The rows of X fall into a few groups, and each row is roughly a mix of its group's hidden directions.
X (164 x 12):
-3,13,-6,-16,-10,-2,-10,-18,-6,-8,20,15
-12,-4,2,-3,7,16,16,8,4,27,12,-8
19,-2,-1,-8,-4,5,-6,0,-8,32,-11,-4
-21,-7,19,16,-2,-9,8,13,10,14,-7,-3
9,3,16,-16,1,-13,-15,15,-19,-1,12,-2
10,11,4,-31,-10,2,10,-14,1,8,7,1
21,-6,-1,6,2,1,-20,21,-6,-1,16,10
-15,15,14,-14,3,13,14,-8,11,4,-12,-12
10,11,3,-3,4,4,-7,-11,-23,-1,26,9
7,7,-13,11,15,8,-1,-13,16,12,18,11
-9,-18,14,9,-17,-7,0,6,17,-20,-2,1
-13,-5,-15,-10,-3,-16,11,7,5,18,11,16
3,11,3,13,4,-17,16,-25,3,-9,-10,-5
-2,-6,12,-13,-7,11,-26,14,16,5,-5,4
-2,-2,-11,4,2,11,32,3,8,-8,11,-13
-5,-13,15,1,1,-30,5,-3,12,-4,-1,14
-6,6,-6,-2,34,6,-2,-1,-5,19,0,-2
0,0,0,-2,9,31,-4,11,10,14,-16,-2
6,-21,-6,-25,-5,-2,3,-15,-2,-16,-5,-5
7,-23,9,1,17,-25,5,0,5,-3,-6,-4
-11,2,16,-14,5,-8,-13,14,9,0,-1,24
-5,-1,-19,18,-18,-1,9,-5,18,2,15,5
-13,-5,-1,2,6,-3,1,19,16,26,0,14
-3,4,-15,-14,5,-10,7,-4,-16,-13,3,-26
-10,10,-17,-7,-2,-4,6,-24,-17,-12,-8,0
2,-1,-8,2,-15,-11,6,25,-10,-10,13,-16
-15,-4,-19,-13,-7,5,-10,-7,11,10,-15,18
25,8,9,-15,-14,15,1,-18,-1,1,3,3
8,-4,-9,-3,31,3,-19,-5,-2,5,-12,-3
6,15,20,-12,6,6,-17,-4,-6,-6,-21,4
-2,10,-21,11,-15,12,2,4,-16,1,1,-20
9,-4,-1,-6,0,17,12,9,-14,11,26,-10
3,-12,-11,-26,-9,7,-2,-3,-22,-9,-8,-5
11,17,15,-5,11,13,19,6,-7,1,18,2
-3,9,-7,31,-12,-2,5,-5,2,10,-12,12
6,16,12,-2,11,18,-8,-8,-21,-1,-7,16
-3,-6,-18,-8,-5,2,25,11,-4,-18,-4,-12
-16,5,12,-3,1,0,18,3,15,-24,-13,1
-10,-1,10,-9,27,13,-5,1,8,16,-11,8
16,12,4,-14,23,15,11,-6,-6,12,1,-3
1,1,17,22,12,-12,-2,-15,-3,-7,4,19
15,10,2,11,-10,-4,-18,15,3,-18,-13,11
-8,8,-2,4,22,6,19,-11,1,22,3,-10
5,3,7,4,8,14,0,-18,-12,-23,-18,4
16,-6,0,11,-13,-19,5,-19,-1,-7,10,-14
1,-17,6,-21,-2,12,-19,-6,-8,-9,5,15
31,-3,-5,-3,4,-4,-4,-3,-16,-19,4,4
-15,13,8,2,6,9,4,12,24,-5,-16,10
24,-12,3,9,-7,5,-17,-14,-1,1,13,15
-1,-4,-2,23,-14,6,3,6,3,25,2,-15
-13,-8,-5,-3,-3,-27,3,5,18,0,1,19
2,-7,-9,13,19,-17,-17,-20,3,3,-10,-1
-6,0,6,21,14,-10,6,-3,0,21,18,-12
-2,-13,-14,-18,0,-13,-15,-2,3,10,5,23
5,-9,-2,10,-1,19,5,18,8,7,18,19
10,-5,11,-15,11,16,25,-4,2,10,12,1
4,-13,-16,13,3,0,-7,-24,5,2,-2,21
-18,-7,-20,5,16,4,19,10,-5,13,-4,0
11,-8,11,11,-22,-9,9,17,6,-16,-8,-4
-20,-6,-13,-11,-14,11,15,-2,-4,12,-14,-9
-4,14,1,24,-24,2,-3,-5,-8,-8,-13,-1
12,3,24,-9,-14,-1,-20,9,9,-5,-10,-5
9,13,-7,-2,13,-1,22,-7,-16,-18,-12,0
5,3,-3,6,-15,-2,8,-2,-15,-26,-6,-21
-16,9,-11,-1,7,15,28,1,-12,3,7,5
-25,-5,-3,-10,15,3,-10,18,1,-18,-2,-2
0,-12,10,-6,-12,-2,-11,-7,-6,8,-30,10
19,4,-24,-21,-3,9,6,0,-6,-11,0,8
1,13,-9,-3,12,1,-3,-4,-6,31,8,16
-17,-4,-15,0,-13,7,23,-1,15,7,4,-12
-23,8,1,-2,14,9,13,2,12,8,-21,4
-8,19,14,-6,11,-1,-3,11,-2,3,-28,-3
7,-6,7,-2,-4,15,-22,10,5,4,5,26
2,-1,4,5,14,7,2,25,-2,21,15,-12
13,11,-16,-3,-21,-6,-4,-3,-7,-22,-3,10
-2,-17,5,16,9,-27,4,3,-4,0,-5,-17
1,-12,13,-1,-4,-4,-13,-8,-8,19,13,24
4,-6,17,-23,5,-9,-15,13,-4,-5,17,4
7,-6,-7,22,12,-21,4,-16,15,-5,-7,-3
-5,6,15,4,14,-1,14,-4,8,20,22,9
5,-2,-15,-1,13,-5,-9,-3,21,14,14,19
14,11,-21,0,9,3,-21,14,-10,4,10,-1
13,11,-2,12,-5,6,-12,-18,-10,-21,-7,-11
-20,-16,2,-9,4,5,21,0,10,19,-8,0
-8,-23,-2,-4,12,-7,15,14,7,19,9,-3
-5,18,21,-14,7,8,-1,0,-1,-15,-20,-2
-10,6,-19,1,5,-4,-2,-2,-23,-1,24,7
15,21,-2,23,15,-3,-4,-8,-6,10,0,9
6,2,-18,-12,7,5,1,-19,-14,-22,5,10
-10,-13,-1,-16,6,21,-11,11,-12,13,10,9
-6,12,9,10,-6,2,-7,8,-1,-11,-31,-11
11,-4,-9,-14,-8,13,6,-13,4,-12,26,4
-3,-4,-13,-6,-9,15,-31,7,-8,-10,-3,1
-4,8,-7,4,31,2,-8,19,4,11,5,-2
15,-8,-23,-8,-7,-4,-21,8,12,1,-9,6
25,6,14,8,-13,2,0,14,-4,-13,6,14
6,12,0,25,5,-2,12,10,1,18,18,-3
-18,15,15,1,7,9,18,9,18,9,3,3
-7,-4,20,9,7,-7,5,-5,17,-25,1,12
17,-8,3,14,5,-24,-3,-10,18,-12,1,2
-8,7,-20,-16,19,-6,-11,0,2,-16,14,-1
-9,19,5,8,14,2,12,5,22,12,2,14
10,-7,-1,3,-14,-6,2,-13,15,-26,16,4
25,-5,-2,4,-4,-10,-10,-11,-22,-5,13,6
10,6,-7,23,14,-5,7,18,10,-8,11,10
-8,-24,-1,14,-6,-16,-2,-2,6,0,-17,-15
6,-4,-3,-12,6,15,-10,-13,-20,16,17,5
-8,14,20,-15,-18,18,1,6,5,3,9,-3
2,23,1,-4,1,-10,13,17,-8,8,10,-21
21,-8,-2,9,24,-6,-1,-3,-1,22,4,4
4,-19,-9,-21,0,13,-9,9,-1,-8,-19,-10
15,-7,-17,6,-17,20,3,-1,4,-15,7,-12
17,1,-14,-10,3,-16,1,-18,-12,-16,13,2
21,13,8,-7,24,-10,-14,7,-2,-9,1,-2
-13,2,-5,-7,-19,23,-1,12,8,17,12,1
3,13,8,14,25,-7,10,-12,-14,13,2,-3
7,8,4,26,2,-1,5,-12,8,-19,17,4
6,-14,15,-1,-15,-5,-20,-12,13,4,-15,6
-4,-19,10,-22,5,1,-1,19,9,9,-12,-9
18,-8,-2,-2,-16,11,-21,16,0,-3,0,-16
-10,-7,7,0,-9,-7,-27,3,-2,24,9,-1
0,0,0,18,1,-13,-7,-5,10,11,15,26
2,-3,10,20,17,-13,-1,-15,8,-9,-4,18
10,20,-2,-9,11,-19,15,-8,4,14,-8,-10
-6,-3,-1,10,13,8,3,14,32,-1,-9,7
7,3,-9,11,-15,-11,4,5,2,-30,1,14
-13,-20,5,-9,12,-13,-18,-7,-8,-3,-5,-15
-2,2,-13,-3,-13,-1,7,6,-29,-3,22,0
-15,-4,-5,2,0,-4,1,3,9,32,-5,18
7,-3,-4,12,4,-19,-8,7,22,11,16,11
-16,-22,2,-16,-9,-6,7,6,18,-14,-2,-5
10,8,-1,-8,6,2,-28,-8,-15,16,-3,10
-4,1,19,10,-4,-4,11,0,0,15,-29,3
0,-23,-6,-7,4,5,-14,1,3,-7,25,14
22,3,-3,-11,-16,13,18,-14,4,3,10,-5
-11,-8,-15,-8,8,-2,-10,19,2,25,11,2
13,13,-2,-2,20,5,4,-3,-1,-21,-16,14
-7,10,-15,3,-7,-5,-16,-11,-22,-16,-6,-12
19,20,-10,-15,7,8,10,-8,0,2,-7,-16
5,-3,10,-10,5,7,8,-31,4,3,-18,-5
21,-5,2,9,-4,9,-28,-5,1,-14,-6,4
0,-1,-15,-22,-10,7,-14,13,6,16,11,10
0,-19,10,-6,0,13,-6,-13,-15,-19,-16,-5
12,-8,4,-23,-20,6,-5,8,8,-12,12,9
2,-13,-4,35,6,5,5,4,-5,11,6,4
-6,0,8,12,-11,-11,0,7,16,-22,-19,12
-30,10,-14,-3,6,3,12,15,-4,3,4,-5
-10,-1,14,16,10,-7,20,1,4,8,-7,-22
4,-23,-6,4,-17,9,-24,3,-1,-5,9,8
-12,6,17,-19,13,23,-2,7,-9,-6,-6,3
1,-12,-4,-2,-28,1,12,-7,0,15,18,5
-15,13,0,-6,6,12,8,-16,-9,15,22,-1
-24,-5,-6,4,11,-6,8,8,5,21,-16,3
5,-8,-23,11,5,-26,-2,6,-9,6,7,-9
29,-3,-4,21,5,-11,-10,-8,5,4,-7,-3
13,9,-23,3,-11,-9,-16,8,-15,-10,11,-2
-6,8,-4,-1,10,-5,-4,30,2,4,11,-21
-16,12,-6,-2,-20,-9,12,-2,-22,-9,9,-1
14,4,3,7,-2,-17,7,-25,1,-20,-4,8
16,-21,-6,17,-10,-1,16,-3,9,10,14,-2
15,5,22,18,-9,10,5,-9,2,-13,-15,1
-5,-9,7,17,13,-27,7,12,-4,8,4,-10
21,-7,4,3,-2,12,12,17,17,-17,-4,5
5,-20,-8,13,-10,-6,-7,3,15,-23,9,-3

In each list below, three rows fit none of the groups, and each other row fits one group, some only roughly. Which are they? Name them in the order they come.
- j993: -8,-9,-4,3,-28,1,-8,-9,-5,2,12,21
- j915: 3,7,-7,-2,0,-2,-6,-20,-21,2,-3,-27
- j935: 0,15,-7,10,5,23,16,-7,18,-11,-1,-7
- j450: 16,4,-23,-10,11,-8,-15,2,12,6,-1,16
- j72: 12,0,-15,19,2,17,14,-2,-1,10,7,19
- j579: 18,-3,-2,20,-16,24,7,-8,-5,-2,2,-4
- j67: -10,-12,3,10,-24,-11,-14,-4,-4,5,12,17
- j368: 18,10,24,-11,-8,6,1,-17,4,2,-6,-13
- j479: 3,-8,10,6,21,2,5,-29,6,13,4,-3
- j87: 5,13,26,-3,-6,4,-9,-7,-11,13,-16,11
- j31: 27,10,-1,0,2,11,9,-2,-7,20,15,-3
 => j915; j72; j31
- j497: -3,-10,5,0,25,3,25,6,4,12,13,0
- j112: -14,-2,-30,7,3,-1,1,1,19,11,-9,3
- j83: 12,9,18,22,9,7,-1,11,-1,-10,-13,13
- j547: 11,-11,3,4,14,9,-9,-3,11,-29,10,6
- j811: -13,14,19,12,12,-14,5,-12,14,-5,8,-8
- j265: -17,-10,-10,5,-22,-17,15,-1,-4,6,13,-5
- j791: 0,1,-25,-27,0,12,5,-5,-7,3,-5,-10
- j377: -13,-7,7,-19,21,-1,4,-20,6,0,-11,10
- j835: -5,-13,-22,-8,-1,3,9,-3,15,-4,-22,-13
- j912: 13,8,5,-1,9,26,1,-21,4,7,14,-3
- j584: 1,9,3,27,6,-2,6,-12,-9,6,-21,11
- j280: 8,4,-5,0,19,1,-5,-22,-14,13,12,14
 => j112; j83; j811
- j695: 29,-3,14,-4,-5,3,11,0,5,1,7,-21
- j557: -5,-5,-16,-22,-16,-9,-10,15,-4,15,4,7
- j623: 17,15,-4,6,21,2,-9,-13,8,13,-14,-3
- j272: 11,-4,22,-4,6,15,-24,2,13,-1,5,7
- j790: 4,6,25,16,-4,-7,-8,-4,5,16,-14,12
- j934: -24,2,-4,-12,-2,-14,-1,-1,-5,17,19,10
- j188: 8,6,-8,-15,0,8,-18,-22,10,-1,3,18
- j965: 4,-7,12,9,9,-6,-6,2,-9,-16,-17,-25
- j255: 11,-8,-1,3,5,-6,1,14,2,26,15,20
- j662: -17,-3,7,11,18,-1,-17,6,-1,5,-10,22
- j772: -13,0,-23,11,-22,-10,-3,4,5,-13,0,-11
- j199: 15,11,7,4,-4,11,1,6,-12,-1,28,-14
- j294: 6,-22,11,13,-2,6,8,-6,5,-1,-3,-27
- j164: -9,-15,-1,-6,-8,-10,-1,-6,16,-22,10,18
 => j623; j255; j662
